(in the rows, 100 means zero)
Rotation paths and how fast each direction turns (degrees each step):
Each turn is a multiple of 5 degrees from 10 to 175, or 0.
Each row of a path follows its step; steps can be skipped.
Rotation 1:
step 0: 120  101  96  118  125  86  127  85  99  98  86  116  102  85  97  105  84  98  89  100  72  93  68  77  80  83  97  107  91  106  92  119  115  87  109  130  88  82  54  97  71  114  106  92  91  100
step 1: 106  97  84  89  111  67  98  115  100  77  106  104  108  60  78  85  117  85  121  104  99  97  84  70  79  88  126  81  114  115  111  102  106  106  125  102  117  77  113  112  98  105  70  112  98  114
step 2: 78  79  85  120  94  89  83  95  105  128  107  92  122  92  84  87  112  131  93  91  85  69  112  95  98  96  92  85  126  127  109  116  68  86  119  108  76  92  102  117  102  108  84  80  113  97
step 3: 109  83  119  109  122  122  100  94  79  87  69  61  139  91  96  112  63  116  99  101  85  102  96  74  112  102  119  86  110  103  97  100  99  81  114  112  86  97  90  94  120  116  97  100  84  103
step 4: 95  106  88  129  118  90  106  97  107  70  76  107  116  78  98  93  122  86  97  109  67  112  117  64  116  98  101  136  116  108  103  99  107  109  103  129  119  94  75  81  87  93  92  82  101  96
step 5: 110  106  93  117  90  105  109  84  106  79  112  104  128  98  98  82  111  74  93  86  116  79  117  90  108  87  121  78  112  127  113  90  83  127  116  120  123  74  121  137  99  122  96  91  92  100
step 6: 88  65  73  116  106  117  83  96  89  118  111  117  132  98  110  88  58  94  80  85  94  103  107  85  82  97  86  96  107  102  99  89  90  99  112  122  82  87  82  114  117  106  107  94  137  110
step 7: 111  100  93  105  123  109  90  94  74  84  113  91  117  56  108  99  73  98  123  85  114  110  85  74  142  90  116  119  120  108  76  116  104  105  104  98  102  118  91  90  112  110  90  107  118  91
step 8: 83  126  96  113  90  101  108  88  125  86  112  91  102  86  82  93  105  89  78  80  79  81  74  88  122  77  81  114  121  127  104  92  97  86  106  135  127  106  88  87  74  118  105  108  120  88
step 9: 117  90  98  106  97  112  80  105  97  110  94  119  123  96  85  109  88  85  106  93  100  93  60  98  93  86  110  64  97  111  121  92  85  111  122  111  140  79  108  90  102  136  112  79  101  124
step 10: 84  79  49  96  106  106  48  102  68  93  84  100  121  98  110  106  97  87  113  115  94  101  85  96  92  103  80  111  115  112  104  112  86  87  102  106  96  89  101  98  89  101  78  89  125  84
step 11: 126  99  91  89  106  110  108  64  67  61  114  86  116  84  88  100  94  123  106  87  95  73  89  94  125  94  98  105  90  134  99  113  103  90  80  108  83  101  97  101  91  120  99  73  93  84
Directions:
97  96  103  101  93  102  94  101  100  91  94  93  107  106  101  106  102  97  99  107  100  100  98  103  103  95  98  105  102  95  106  100  103  101  102  98  103  98  100  102  99  96  104  84  95  100 -> 60
100  101  97  100  90  102  100  96  105  92  101  102  92  98  95  109  107  107  104  96  103  95  102  90  100  100  104  107  104  104  98  94  102  102  99  100  95  102  110  101  98  99  97  99  106  99 -> 115
98  92  98  97  101  106  109  104  101  97  99  102  102  98  95  107  93  103  98  100  98  101  95  94  93  101  103  97  91  95  101  93  103  97  96  103  101  99  98  98  103  98  107  99  103  114 -> 125
98  95  114  104  99  94  97  109  100  103  97  97  100  99  95  94  97  104  99  92  105  98  99  101  101  91  100  107  106  103  100  99  98  94  91  102  101  104  104  95  103  99  98  102  100  105 -> 70
103  103  99  95  96  102  97  100  95  100  101  94  99  98  100  102  96  104  96  102  85  101  99  97  108  92  102  104  99  103  91  99  95  107  96  99  94  104  96  97  102  95  105  106  93  100 -> 90
103  101  101  105  101  108  97  102  93  105  91  109  93  103  107  109  97  101  99  104  100  102  96  101  95  97  104  105  109  98  99  101  104  96  104  103  95  96  98  101  109  105  98  104  98  98 -> 110
Rotation 2:
step 0: 106  129  101  115  99  93  120  78  88  93  105  99  98  83  109  118  87  108  111  92  89  88  83  96  130  108  85  125  106  99  100  114  118  87  104  87  101  105  107  134  107  94  70  91  113  106
step 1: 93  118  94  101  84  97  109  104  110  77  109  113  100  100  109  111  100  84  137  110  119  91  114  115  102  117  84  95  75  74  87  118  77  109  114  84  125  95  88  113  101  99  111  111  99  91
step 2: 95  92  93  109  100  89  111  91  95  81  99  84  79  98  106  130  112  92  83  91  93  96  112  94  101  103  91  105  128  111  100  114  73  100  93  78  118  113  85  100  95  118  108  73  136  91
step 3: 88  128  124  115  92  105  109  96  98  102  76  113  77  84  80  116  79  104  96  109  90  88  94  111  116  94  92  110  90  81  105  99  105  114  118  86  92  95  87  80  83  103  116  105  123  121
step 4: 108  76  94  112  94  118  107  97  116  102  79  122  83  88  100  123  110  111  107  100  97  98  81  87  127  119  89  88  93  102  82  96  75  97  97  79  110  109  128  104  101  97  99  119  110  74
step 5: 112  113  85  97  75  92  119  99  91  114  83  109  111  111  76  119  99  78  104  92  89  72  99  94  111  109  72  83  99  96  111  87  87  78  106  104  103  102  80  120  91  98  94  72  106  107
step 6: 113  104  131  111  99  103  96  104  97  88  92  104  81  119  83  107  136  95  101  109  112  94  104  98  99  119  82  96  102  99  104  108  105  115  117  71  114  63  92  106  114  80  92  103  112  101
step 8: 112  115  87  100  103  116  94  77  88  113  80  109  103  77  101  130  93  86  101  82  108  106  117  86  96  109  80  109  95  70  78  115  96  103  120  94  108  92  81  87  86  72  98  102  95  92
step 9: 117  94  91  106  91  116  104  75  105  93  113  99  105  115  68  102  110  99  101  107  78  131  104  125  106  114  87  87  96  99  91  90  77  117  105  71  104  101  98  87  91  111  93  85  120  83
step 10: 92  101  107  94  108  107  124  96  107  113  62  83  82  100  82  112  108  115  91  80  90  84  86  118  81  104  91  102  73  99  92  113  117  97  107  91  88  105  79  115  89  103  81  80  111  94
step 11: 139  92  112  107  101  112  122  85  107  92  105  86  93  91  107  94  93  112  132  97  110  96  97  93  143  109  68  111  86  89  109  103  114  112  104  94  105  88  104  99  92  89  91  99  102  93
step 12: 105  115  89  98  111  92  111  87  111  93  103  97  98  94  95  114  83  85  108  106  105  91  109  114  94  123  75  109  97  98  62  80  87  98  99  96  112  95  89  146  124  122  99  90  102  86
Directions:
99  103  91  101  98  105  104  97  104  102  104  90  97  97  97  104  100  112  104  103  102  105  105  108  98  94  99  107  98  98  104  109  96  100  104  107  102  98  103  102  105  101  97  96  100  100 -> 35
100  95  95  99  104  103  97  104  99  103  99  96  100  101  110  99  107  104  104  90  106  93  99  100  105  100  99  93  94  94  102  105  95  98  102  102  101  108  99  102  89  103  103  106  95  100 -> 115
101  103  100  95  108  103  104  101  96  102  104  98  98  105  90  100  97  92  99  103  98  102  108  102  109  101  101  102  108  105  101  102  101  98  102  101  98  113  106  108  94  106  97  102  100  101 -> 155
102  99  96  98  97  100  90  99  95  108  101  99  102  103  99  98  102  101  107  98  91  109  104  95  98  103  101  101  97  106  98  108  100  98  100  92  90  96  93  102  97  95  93  103  97  102 -> 35
102  111  94  101  107  98  98  101  106  107  99  104  104  102  104  102  92  99  103  97  102  106  94  97  107  93  96  101  99  101  97  98  100  94  99  103  103  95  103  99  100  100  99  109  105  89 -> 95
Rotation 3:
step 0: 104  78  92  100  88  95  86  96  101  88  119  111  94  99  94  117  134  130  93  80  120  84  118  118  89  114  106  100  102  72  96  117  106  116  77  89  102  124  119  116  87  98  102  86  114  90
step 1: 85  88  86  96  109  86  94  71  113  90  119  85  89  107  73  115  109  111  107  106  134  124  93  98  88  97  128  113  90  96  88  107  103  103  103  89  98  105  106  103  104  116  85  143  94  112
step 2: 116  90  104  94  94  94  109  89  105  89  87  79  87  86  109  100  93  96  117  67  104  96  105  88  117  101  82  120  100  84  98  133  117  122  106  94  91  120  108  91  95  100  81  132  125  122
step 3: 115  86  86  103  99  119  78  93  94  91  118  111  75  93  96  89  108  86  99  74  118  87  120  131  109  106  114  85  95  97  116  123  104  99  127  95  113  96  90  80  77  110  78  111  104  97
step 4: 91  95  121  101  115  93  69  85  107  97  81  91  94  103  100  101  94  106  133  108  118  105  119  144  112  108  113  122  93  100  99  109  114  91  86  122  112  100  115  90  99  124  93  100  105  114
step 5: 114  83  93  104  84  115  82  101  59  109  94  107  103  100  108  113  94  127  103  88  123  102  78  108  102  103  119  127  87  110  122  104  106  113  91  98  85  118  123  90  85  97  94  100  122  116
step 6: 107  83  100  124  107  100  107  88  101  85  90  113  101  104  102  122  96  91  106  88  115  116  90  122  112  98  118  122  100  113  95  98  96  108  136  93  111  77  114  126  64  91  100  129  90  104
step 7: 130  97  120  90  94  102  95  85  118  110  60  106  95  98  95  103  119  103  99  99  95  94  96  136  88  115  89  103  101  83  111  117  123  104  110  98  78  101  117  110  93  85  94  109  87  132
step 8: 100  101  99  94  91  87  62  80  95  125  106  122  79  123  98  100  132  103  98  95  104  99  111  111  106  86  111  96  112  114  128  90  92  111  91  98  95  97  96  105  76  76  79  119  110  115
step 9: 99  73  93  95  83  81  89  77  120  88  69  106  104  120  95  127  99  118  116  70  89  110  117  102  88  96  94  121  98  110  99  89  103  114  79  99  114  83  103  91  85  120  101  107  87  100
step 11: 118  107  118  125  94  103  65  92  99  105  98  100  99  118  110  101  102  64  122  98  93  93  122  95  120  99  80  107  108  127  102  91  97  121  131  98  94  88  111  109  92  120  95  114  105  108
step 12: 116  78  108  119  93  114  80  99  76  108  76  121  94  108  100  105  108  108  124  116  93  101  100  113  75  107  73  102  100  94  128  109  116  100  103  107  100  83  82  87  98  118  84  79  76  95
Directions:
106  105  103  100  108  96  91  105  97  101  100  96  104  103  105  93  97  98  96  99  100  101  100  94  97  98  100  105  103  107  100  99  93  105  97  102  93  108  102  98  105  94  90  104  104  108 -> 120
107  101  105  97  98  102  107  102  99  98  95  99  104  101  93  98  98  89  104  101  104  95  102  98  99  95  103  95  113  97  101  103  103  101  108  102  92  93  105  97  99  98  98  104  104  93 -> 85
93  95  100  96  96  98  115  102  94  105  96  104  101  98  99  105  94  109  101  100  103  100  98  93  97  93  98  107  98  105  99  100  96  102  100  103  101  97  95  94  97  102  93  107  102  103 -> 95
102  92  96  99  95  104  99  109  99  104  99  101  102  97  100  101  104  103  89  96  103  102  98  98  91  109  99  92  97  101  107  104  103  99  100  100  91  99  104  91  104  105  100  99  96  102 -> 155
103  100  96  98  101  101  98  98  104  98  102  100  100  101  102  105  93  106  104  102  105  103  94  92  102  105  109  105  105  95  103  97  98  112  99  99  103  97  103  93  107  95  111  102  97  97 -> 85
96  102  102  96  97  96  99  100  92  91  106  110  102  98  96  107  96  97  103  99  93  106  106  103  96  101  101  97  104  97  106  98  104  103  105  103  104  108  104  100  103  102  101  102  98  111 -> 0
Rotation 4:
step 0: 86  76  71  87  97  123  93  107  97  99  79  123  128  128  104  99  94  96  108  116  87  98  104  74  109  92  119  81  110  94  118  94  115  98  104  101  109  96  74  91  95  131  113  89  82  94
step 1: 90  96  89  109  89  102  132  81  95  65  91  130  106  89  102  75  102  71  115  103  110  108  95  112  72  109  128  103  86  111  110  95  95  117  105  105  119  87  109  114  92  89  79  99  105  84
step 2: 105  80  107  96  112  93  103  122  99  68  53  91  90  81  100  113  103  114  93  106  92  121  110  115  110  104  103  125  84  110  92  105  111  120  72  84  86  103  110  85  85  100  115  103  73  87
step 3: 128  131  77  109  130  94  96  95  87  123  96  82  102  87  120  101  90  93  89  97  118  87  124  106  103  112  98  103  114  101  88  79  109  105  71  101  97  74  109  127  100  97  81  100  91  87
step 4: 89  109  112  63  106  103  109  82  105  103  93  107  88  101  140  100  107  116  81  92  94  99  94  106  126  110  83  102  113  79  122  109  85  84  105  83  107  97  73  124  118  97  117  106  83  87
step 5: 96  96  120  74  98  94  124  98  96  97  105  84  112  113  75  112  79  80  106  76  97  115  107  103  117  93  101  98  98  76  106  93  77  109  85  111  117  108  80  117  101  97  63  78  126  110
step 6: 110  95  126  112  89  92  100  74  108  97  102  86  100  89  83  123  113  100  74  97  100  118  99  92  102  118  100  104  95  128  100  106  112  74  108  61  112  120  95  82  93  96  95  100  134  83
step 7: 126  99  91  123  87  115  104  110  85  99  109  82  105  114  82  117  78  114  105  82  79  87  101  76  98  123  102  110  76  81  92  82  99  66  116  99  68  94  107  96  106  118  96  100  86  95
step 8: 94  104  93  97  119  101  88  98  108  111  88  102  113  96  103  75  102  109  88  114  96  92  78  83  87  102  115  60  94  107  132  107  83  71  111  105  103  111  135  95  129  98  76  104  91  97
step 9: 95  86  113  91  101  95  139  138  82  86  110  105  95  82  87  70  119  103  105  107  103  81  72  87  99  85  71  105  93  86  85  121  89  111  113  101  95  91  117  100  93  92  97  80  102  97
step 10: 81  115  113  103  118  103  86  116  97  134  84  82  102  91  104  105  114  78  109  93  115  105  93  96  91  78  92  106  95  121  99  83  125  114  101  80  98  107  95  62  87  84  91  75  84  124
step 12: 94  109  79  76  74  109  102  89  132  98  78  111  79  116  133  83  80  107  114  95  84  119  98  108  82  105  113  109  89  82  98  83  82  104  97  113  102  93  93  72  119  88  96  95  110  118
Directions:
107  98  108  99  97  100  98  101  97  105  109  96  104  94  92  105  96  100  92  90  100  100  95  97  104  107  101  100  101  100  103  102  98  93  98  107  102  109  99  102  109  97  104  103  102  100 -> 35
90  105  100  97  97  105  102  99  97  102  102  104  96  102  101  99  100  89  91  98  98  100  106  96  108  94  89  100  103  97  98  98  105  103  98  96  98  104  99  100  104  99  96  108  103  107 -> 60
104  100  100  96  103  101  95  94  99  93  113  103  98  93  100  100  105  103  100  107  107  99  99  96  95  98  97  99  99  105  108  97  106  101  101  97  105  94  100  103  101  97  92  108  105  95 -> 145
100  96  106  94  101  104  104  98  108  101  103  102  92  105  102  88  102  98  99  98  97  99  98  93  100  97  108  89  96  91  100  98  104  98  93  102  105  97  102  105  100  100  105  96  100  99 -> 90
90  98  96  99  103  103  102  101  106  95  98  102  110  103  98  95  102  100  101  101  101  105  96  110  97  104  92  100  96  95  104  104  98  97  99  106  101  96  97  104  113  101  97  100  104  101 -> 95
